In the rows, 128 means zero.
Named turns come first, each shown by rows before and after it. Which turns, in which order, take the first row of each pair that follows to the second? Write the first one first, as in the answered first pair.
turn Z_657:
[171 103 142 163 155 140 137 155 156 158  99 160 120  86 132 112  58] |-> [126  98 104 136  81 108 138 216 151 148 104 116  87 114 121 118  89]
[136 121 116 129 118 114 124 174 121 117 128  75 141 135  95 113 154] |-> [151 121 123 123 143 135 121 134 123 124 126  87 160 151  89 123 174]
[ 82 113 104  75  94 116 126 126 143 138 130 105  99 173 142 170 151] |-> [118 113 134  78 155 146 126  66 147 146 131 132 131 171 144 171 145]
turn Z_866:
[113 130 124 132 152 110 134 157  90 110 141 138 103 100 116 132  78] |-> [ 98 151 124 133 149 109 132 142  85 113 146 136 109  99 142 141  94]
[168  98 105 155 120  95 123 212  96 123 105  91  94 115  80 102 112] |-> [136 110 101 146  87  90 128 207 105 132 110 119  61 101 127 123  70]
[109 151 136 140 113 140 135 105 141 131 144  71 125 109 145 137 106] |-> [126 148 132 144 127 140 131 108 135 122 143  56 135 116 125 126 120]
turn Z_971:
[ 98 130  96 104  89 118 130 101 116 122 113 115 106 161 146 131 181] |-> [112 145 106 124 115 130 128  75 114 123 117 115 124 146 153 130 189]
[153 168 111 168 133 115 117 159  94 103 135  21 178 109  96  78 183] |-> [131 123 181 121 165 166 128  48 145 163 131 223 148 121 184 161  82]
[121  78 129 120  75 131 113 165 163 103 130 106 124 133  90 111 138] |-> [159 129 156 151 151 152 110  85 144 110 135  95 174 104 118  95 151]
turn Z_190:
[166 173 129 149 167 119 121  86 106 146 121 119 117 103 190 108  89] |-> [134 183  94 134 125 100 123 102 107 142 123 102  98 114 202 119 112]
[120 166 100 127 130 133 141 109 141 132 119 117 130 142 145 129 151] |-> [137 161 113 130 150 143 143  96 144 136 120 125 140 140 139 134 153]
[142 129 155 153 138 129 119  99 141 138 141 169 122 122 120 140  79] |-> [128 148 141 166 112 110 121 129 134 131 140 143 117 101 126 133  66]
Now pairs of rows:
Each pair is 2 to 4 turns apart.
[144 118 144 112 151 145 115 102 145 132 126 147 149 154  98 140 145] |-> [139 164 134 143 158 140 116 101 124 127 132 111 165 117 124 119 151] : Z_657 then Z_657 then Z_657 then Z_971
[ 85  80 120 110  96  93 160 195 151  85 138 167  93 148  93 118  79] |-> [134  94 119 102 149 123 146 150 133  74 141 119 145 189  40 102 183] : Z_657 then Z_657 then Z_971
[ 90 106 127 145 161  90 148 225 132 121 111 109 151 120  82 112  62] |-> [ 78  97 150 133 167 103 146 192 150 141 110 165 142 121 109 137  32] : Z_971 then Z_971
[138 144 100 137 130 108 140 167 115 119 138  71 136 154 112 114 180] |-> [173 132 138 139 185 145 136 110 125 136 138 110 159 153 104 115 167] : Z_190 then Z_657
[128  78 123  72  87 146 151 102 153 151 146 160 111 158 128 201 136] |-> [136 113 141  92 112 157 151  61 146 156 146 174 127 132 166 203 123] : Z_657 then Z_866
[120 153 146 152 125 133 131 125 146 121 114 167 101 102 183 124  76] |-> [142 178 136 172 144 143 126 121 126 114 118 120 127  94 166 101 109] : Z_971 then Z_971
[154 175 137 170 155 113 132 109 130 147 127 123 110  85 176  84  92] |-> [127 187 131 157 134 108 134 105 136 153 127 135  95  93 197 103  96] : Z_657 then Z_971
[150 179 162 138 213 142 104  66 125 126 137  92 171 108 153 122 140] |-> [ 68 185 133 122 101 100 120 136 136 121 141 103 102  90 206 144  84] : Z_657 then Z_657 then Z_971 then Z_657
[139 181 135 162 120 133 136 117  97 106 163 101 143  65 169 115  71] |-> [117 127 147 120  93 142 135 115 134 128 162 177 104  98 165 155  43] : Z_866 then Z_971
[ 96 126 149 136 131 151 124  93 139 156 116 213 109  94 168 143  71] |-> [ 49 130 104  91  58 125 125 130 141 141 119 169  76 136 153 157 139] : Z_657 then Z_657
[146  93 141 135 154 164 134  98 160 124 113 194 140  99 164 158  62] |-> [138  84  82  96  98 136 131 157 152 100 113  92 134 171  72 153 179] : Z_971 then Z_657
[104 126  60 127  88  83 113 155 135  90 108  52 119 133 125  93 171] |-> [114 158 115 162 145 112 119  89 130 115 114 134 137  66 215 101  80] : Z_971 then Z_657
[109 154 132 122 137 138 133  67 137 135 129 175 125 144 171 151 117] |-> [ 95 111 100 117  78 104 138 173 137 110 122 136  87 142 115 138  98] : Z_190 then Z_971
[129 107 128 138 119 111 146 175 136 116 132 163 131 107 146 123  66] |-> [123  83 122  93 118 126 135 147 147 118 132 172 133 184 108 147 140] : Z_657 then Z_190
